First come named turns, each shown by rows before and after it. For each pair of rows after them, which turns, in which order, take the first row to the second? The first pair is done for you.
J_100 (before => after):
[  5  19   6  -7  17  15  11 -13] => [-25   1  16   9  -3  21  -6  -3]
[ -5 -20  -2  21 -22   6 -20   7] => [ 30   4 -22   6  -5 -14  -2 -17]
[  9   1 -10 -11  40  13  -8  13] => [-17 -19  -4   5 -13   2 -28  16]
[ -9   0 -11 -10  18   1   3   3] => [-21  -6  -3  -5   0  -3  -5   3]
J_870 (before => after):
[ 41  20 -17   0 -11 -28 -11 -14] => [ 45  26 -14  -3  -1 -17  -1 -13]
[ -8 -16  -4   6 -18 -20  -6   6] => [  6  -4  13  13 -21 -15  17   7]
[  1  -4 -10  -8   6  -9  -2   0] => [ 6 -2 -6 -2  5 -9 -1 -3]
J_366 (before => after):
[ 24   6 -11   8  -1   0 -18  -9] => [  1   9   7   8   1  31 -17  -1]
[-28 -29  19  14   4  34   0  26] => [ 19 -31 -19  17   6 -36  -2  11]
[  1  30 -24 -12  28  10   9 -23] => [-8  8 40  9 -5 23 31 11]
[  4  16 -15  -9  -9   1  23   0] => [  0  15  -1  -4 -10   9  20   7]
Then:
Between the rows of a pair lie 2 to 4 turns.
[ 33  -1  18  -2  -7 -10  33  16] => [-13  -4 -18   3 -44 -22  -8 -15] : J_366 then J_100 then J_100
[23 18 17 -7 32 12 35 -2] => [  6  16 -39  -6  15 -23 -10 -30] : J_870 then J_366 then J_100 then J_366
[-21  10 -22 -18  47  27 -13   8] => [-15  -7 -48  -6   9 -22 -34 -15] : J_870 then J_100
[-12  -5 -32 -19  41   1 -42  16] => [ 10   2 -51 -16  16 -29 -34  -8] : J_100 then J_100
[ 13  24  18 -29  37   2  14  -2] => [-33  17  17 -28  18  25 -14 -10] : J_366 then J_100 then J_366 then J_366
[-41 -14  -2   3  14  21 -27  17] => [ 18 -13  -8  -6  47   4  -7  30] : J_366 then J_100 then J_100 then J_366
[-34 -16  13  20 -20  11  12   4] => [ -6 -30 -18  19  11 -30 -14  17] : J_366 then J_100 then J_100 then J_366
[-31   7   6  -4  -7  31 -10  -7] => [ 20  -7  -7  10 -21 -28  -6  -6] : J_366 then J_366 then J_366 then J_366
[-33  -6  -8  -1  24  20 -37  13] => [-19  -2  36   6   6  38   9  20] : J_100 then J_100 then J_366
[ 34 -23  22   4  25  -5  21  32] => [-14 -34  27  20 -44  -8  -6  10] : J_366 then J_366 then J_100
[ -3   5   3   7 -21  -3  19 -30] => [19 -3  6  2 29 -2 15  9] : J_100 then J_100 then J_366 then J_100
[ -7  38 -56 -12   8  13 -26 -55] => [ 45   1 -57   1  14 -43 -28 -25] : J_100 then J_366 then J_366
